rotation steps, each row followed by its count of steps
The counts run from 0 to 1059.
[ 90 107 122 165 128 167 115 115 141  89 113 146 170 100 143 115  86 158
 135 154 104 138 161 141 114  96 152 168 120 120 152 116  96 114 138 138
 125 168 146 155 127 134 119 158 106  83 154 162 159 145 148 111 110 116
 177  88 108 101 179 158 151 123] | 1006
[174  78 112 154 148 153  86 141 104 130 144 161 166 101 113 145 116 157
 174 124 134 138 108 153 131  87 146 144 155 106 156 127 112 120 167 102
 113 194  74 113 116  88  87 127 122 123  92 127 105 154 147 123 121 140
 138 113 171 116 133 127 138 104] | 341
[ 95 121 100 112 108 142 130 139 155 173 132 139 157 140 135 155 122 105
  90 144 108 108 105 136 136 112 119 125 158 153 205 125 116 190 175 127
 164 134 117 191 114 102 112 158 105 126 119 159 111  90 162 171 139 136
 135 132 128 100 118 110 138 145] | 1048
[ 83 105 118 119  94 145 148 191 139 138 121 111 167 118 160 154 112 133
 105 118 136 109 176 144 165 115 122 112 146  97 130 176 155 123 157 129
  96 165 122 177 140 138 118 142  60 130 106 175 118 149 109 128 108 132
  80 121 113 113 119  93 114 137] | 34
[ 81 112 116 102 106 174 158 133 114 165 146 157 131 124 136 132 150 152
 100 131 118 102 109 122  89 144  82 126 113 116 137 100 144 178 105 138
  95  39 155 150  90 132 102 135  95 138 111 152 165  93 110 115 145 114
 125 142 145 114 136 119 136 112] | 264
[163 105 149 120  78 104 131 143 147 127 122 153 157 179 138 160 101 186
  99 158 147  95 162 105 120 145 125 162 111  48 145 139 108 139  94 133
 134  78 143 138 140 128 114 130 116 126 152 163 122  92 109 118 119 109
 126 139 129 140 169 151 160 133] | 973
[ 99  79 125 169 125 170 131 118 135 115 163  88 100 114 155 108 133 106
 154 111 138 139 147  69 121 107  94 153 133 157 179  60 127 153 163 135
 151 143  69 100 144  91 134 132 128 107 131 173 127  82 114 123 136 159
 136 129 138 104 106 111 134 138] | 383
[137 113 118 117 121 117 131 143 107 139 120 117 157 111 127 193 151 201
 126  97 143 112 115 143 156 126 140 100  94  81 156 158 105 137 115  99
 160 129 134 121 142  78 127 202 113 124 111 116 106 123 107 147 131  90
 129  94 148  75 117 121 139 108] | 335
[148 159 102  95 103  96 162 109 137 117  89 128 120 128 105 148 118 124
  67 139 143  77 121 148  95  93 119  73 137 163 107 118 176 157 157 115
 116  54 145 130 155 161 110 105 146 156 132 147 151 115 143 162 147  99
 125 176 129 142 134 130 133 122] | 902
[152 180 152 176  95  87  87 165 114 121 142  99  99 163 146 131 132  98
 126 129 123 129  82 100 118 160  99 152 124 149 128 131  85 152  91 103
 171 119 116 135 112 136 172 153 134 138 169 101 156 150 112 136 143 129
 169  80 139 164 155 175 146 144] | 793
[ 95 138 150 153 137 100  99 133 125 133 124  76 107 172 162 126  91  91
 134 128 148 160 162 117 129 108 102 142 131 122  77 184 125  83 151 154
 145 122 113  88 136  96 139  98 137 135 106 137  90 167 128 104 133 177
 109 142  93 170 135 150 138 142] | 628
[103 162 114 152 100 106  80 120 140  94 120 132 138 144 121 121  93 105
 113 188 136 131 135 127  81 131 155 173 154 146 149 143 122 141 162 150
 103  97 195 139 106 117 128 117 135 162 154 111 154 126 119 159 109 141
 141 134  97 145 157 168 176 119] | 820
[103 145 125  99 118  93 143  96 109 127 119 110 112 146 102 134 177 153
 125 117 158 156 130 151 113 153 147 124 130 125  95 144 143  91  97 145
 162 119 162  71 152  89 147 135 174 163 115  82 103  73  81 171 102 124
 110 133 136 117  98 122 122  92] | 831
[102 165 125 125 133  96  63 130 148 104 144 131 141 116 134 120  72 123
  99 180 117 121 123 135 119  95 125 144 135 125 142 170  90 164 150 146
 134 103 177 154 108 124 105 107  97 127 172 142 151 156 164 122 139 142
 148 118 105 160 181 147 170 138] | 623
[124 161 155 142  73 123 173 123  93 150 117 109 109 172 149 150 137 131
 115 131 133 140 101 133 100 162 115 170  95 159 115 112 120 113  85 117
 162 120 122 139 139 132 181 209 146 106 124 103 156 133 101 152  87 103
 164 113 117 132 153 165 137 133] | 989
[110 163 177 122  83 111 121  83 119 121  92 132 127 138 174 118  99 166
 118 156 160 117 146 135  80 120 125 138  83  95  86 155 111  91 120 150
 150 100 172 134 152 117 121 143 134 117 146 148 129 148 144 131 103 121
 144 136 119 128 199 153 185 102] | 123
[180 126 129 121 141 105 154 131 180 109 112 181 156 127 131  93 111 127
 140 137 117 108 174 116 111 102 128 132 157 102 138 103 148 154 116 115
  87 126  99 144 123 148  74  54 153 126 133 192 108 112 153  87 130 148
 133 180 118 149 122 113  97 154] | 584
[100  87  99 121 167 145 171 169 155  99 157  90 158  94 155 163  99 112
 139  39 123 135 153 128 133 106 133 122 108 118 153 120 134 162 114  91
 122 145  93 119 150 139 172 144 120  92 129 165 139 133  97 128 127 111
 111 109 101 136 106  99  90 156] | 883
[106 122 121 161 102 111 125 153 168  86 110 114 145  88 154 118  95 125
  99 124 127 136 143 112 116 111 144 135 158 121 165 109 149 190 137 132
 108 133 123 178 150 125 104 110  88 143 191 200 145 104 119 144 147 124
 141  90 113  98 158 155 127 125] | 892
[130 126  95 114 160 125 163 154 126 100 117 176 173 134  83 154 135 178
 118 138 103 119 170 177 142 126 173 155 102 116 134 138 133 126  90 104
  76 134 181 127 113 159 135 151 119 119 124  95 166 127  93 123 104  78
 134 130 101 118 116 126 123 128] | 1000
[169  79  77 117 153 170 134 151 112 161 134 166 158 176  84 182 118 132
 122 150 139 108 139 147 104 114 122 175 152 105 148 141 122 132 153 111
 102  83 144 105 105 109 116 111 144 138  69 101 103 109 119 139 126 129
 112 184 144 159 118 117 129 128] | 658
[102  98 118 147 138 164 121 121  88 151 103 141 155 126 109 138 132 121
 136 130 126 128 122 129  91 183 149 153 156 138 133 117 146 144 145 128
  34 111 147 134  91 117  89 159 132 164  95 100 110 129 112 144 131  98
 124 125 129 103 127 166 133  64] | 846
[ 92 112  86 154 211 120 102 127 130  96 160 120 134 128  95 101 138 108
 151 125  79 180 126 159 139 132 143 170 150 169 141 136 103 168 106 127
 105 132 132  99  84 122 119 113 138 137 135 102 131 144 136  97 154 126
 164 118 100 142  88 156  94 133] | 299
[115  79 113 143 114 154 104 167 130 134 182 102 114 132 160 135 121 114
 122 101 138 101 115  88 116  99  72 148 138 130 157 105 125 170 148 114
 138 104  57  94 141 114 136  86 104 110 114 172 128 114  96 103 165 150
 128 134 170 173 122 136 142 147] | 73
[ 81 183 128 133 118 123 106 178 103 109 172 122 131 117 145 131 134 131
 150 119 118 119  70 132 100 125 107 154 101 182 127 120 108 156  88 109
 145 141 134 135 123 148 178 142 112  86 141 105 187 161  91 125 124 135
 161  89 142 142 144 137 154 145] | 99
[ 99 176 149 140  95  92 142 163 138 137  74 115 151 112 157 136 167 132
 135  88 139 110 117 110 118 187 143  95 128 164 150 125 139 176  94  91
 126 152 109 164 150 141 144 188 147 124 164 141 122 124  82 161 126  99
 153  76 132  78 111 137 124 107] | 720
[101 114 142 177 112 135 134 141 103  96 135  75 124  96 124 147 104 128
 106  84 118 147 128 118 129 139 133 109 124 110 126 128 138 149 129 106
  77 121 131 122 144 125 149 194  89 149 162 125 160 154  89 147 154 103
 135  70 117  97 153 169 139  87] | 180
[132 150 157 117 159 132 164 123 101 115 155 146 116  78 111 127 106 107
 152  96 121 158  71 126  75 109  87 111 163 163 127  73 157 167 121 114
  84  95 131 123  74  91  94 152 147 143 118 128 171 161 145 135 124 151
 130 115 135 105 134 109 133 137] | 764
[136 171 130 155 126 107 127 148 125 124 128 135 125 169 118 132 141  86
 122 133 109 142  91 119 105 181 153 164 124 157 159 123  99 151  82 109
 123 133 160 166  88 155 177 168 142 140 167  75 145 128 107 147 127  96
 181  93 117 131 144 161 125 134] | 991
[109 142 139 105  63 112 135 143 163 160 126 116 135 160 170 172  96  84
  97 143 138 116 139  91 127 182 160 147 145 159 151 134 146 147 159 141
 128 133 164 188 167 144 123 144 115 144 166 152 131 121 104 185  93 121
  93 150 104 122 152 144 143 124] | 549
[148 164 150  86 197 112 131 102 148 140  97 157 125 119 103 100 159 140
 132 111 115 135 149 116 159 171 118  86 118  76  97 163 131 114  84 141
 123 101 163 127  82 133 122 108 159 149 132  85 103 116 141 101 133 124
 116 126 101 123 107  92 103 136] | 445
[145 157 144 113 146 164 161 152 153 122 126 144 119  75 134 126 141 116
 145  74 141 109 113  98 136 102  88  63 113  92 144 106 150 128 111 110
 155 143 125 132  92 134 190 124 124 109 126 145 141 116 144 124 121 156
 119  92 131 106 105  46 107 168] | 59
[129  80 113 113 114 132 120 132 137 149 127 106 159 121 151 192  93 158
 104  97 130  97 127 119 134 130 154 128 126 133 194 130  94 183 165 111
 141 114 107 156 176 100  79 191 115 124 130 158 108 141 139 158 140  91
 128 137 133  88 138 146 153 119] | 1046
[124 132 109 107 129  95 151 129  99 115  93 104 149 109 122 146 159 160
 118  75 155 138 131 170 130 127 164  80 103 111  84 157 158 108 103 123
 166 143 102  75 180 104 145 136 166 141 111 116  94 107  92 144 128 102
 109 121 142 116 103 130 108  80] | 1028
[155 107 112  94 100 108 139 174 150 149 140 113 170 148 162 193 108 127
 111 103 146 107 141 126 149  91 149  99 127  99 130 176 143 120 151 111
 171 170  76 160 177 111 143 107  95 106 113 172  93 135 127 137 109 125
  87 149 143 157 122 111  97 147] | 1054
[163 176 164  72 145 119 179  98 132 142 118 168 117 122 109 140 143 134
 160 119 148 128 134 116 116 158 140  99 113 124  98  94 160 100  91 141
 108  96 185 114 106 119 122 140 180 139 114 107 140 121 136 140  85 127
 101 159 112 107 104  74 124 140] | 249
[ 71 112 125 130 115  94  73 145 142 109 187 107 149 122 163  92 125 156
 151 142 111 147 111 120 127 136 148 165 125 148 130 136 118 152 134 151
 121 175 112 130 153 109  65 103  92 119 170 187 147 150 104 114 129 148
 119 126 144 116 146 173 152 114] | 424
[185 122 140 147 112 118 137 119  91 125 125 133  98 157  87 129 132 110
 128 153 137 156 117 137 132 178 183 139 138 125  83 121 153  79 133 129
  83 152 163 129 143 168 132 128 113 180 130  60 138 126 106 160 112 103
 107 125 139 145 159 177 116 101] | 675
[170  66  98 115 153 162 139 122 137 156 116 169 157 167 124 158 115 111
 157 131 129 126 155 145 114 127 176 172 147 121 144 132 128 108 153 113
 107 151  91 133 144 132  99  94 150 124  83 129  68 122 133 114 113 123
 115 195 127 167 111 133  97 126] | 855
[132 132  94 103 167 139 121 114 126 137 128 168 137  87 112  98 183 155
 173 116 117 118  95 153 140 114 154  87 133 180 157 102 124 143 119 111
 143 184  86 128 122 127  96 105 142 103 118 122 115 125 152 129 139 122
 146 118 171  88  74  91 106 117] | 724
[139  58 139 133 177 192 142  98  97 106 149 114  83  93 110 132 126 132
 164  84 128 126 141 105 150 108 127  98  90 108 106  80 137  84 148 130
 106 123 125  66 149 152 148 145 119 114  99  95 150 143 117 118 135 121
  97 142 139 119 113 107 118 123] | 374
[ 71 115 123 122 111 156 143  95 125 120  85 108 137 142 157 143  88 134
  77 130 131 112 196 157 105  62 128 134  89 128 116 154 120  89 160 141
 154  96 152 124 179 141 151 153 136 100 116 152 137 129 126 139 120  96
 128 150  75 153 160 130 144 130] | 1014
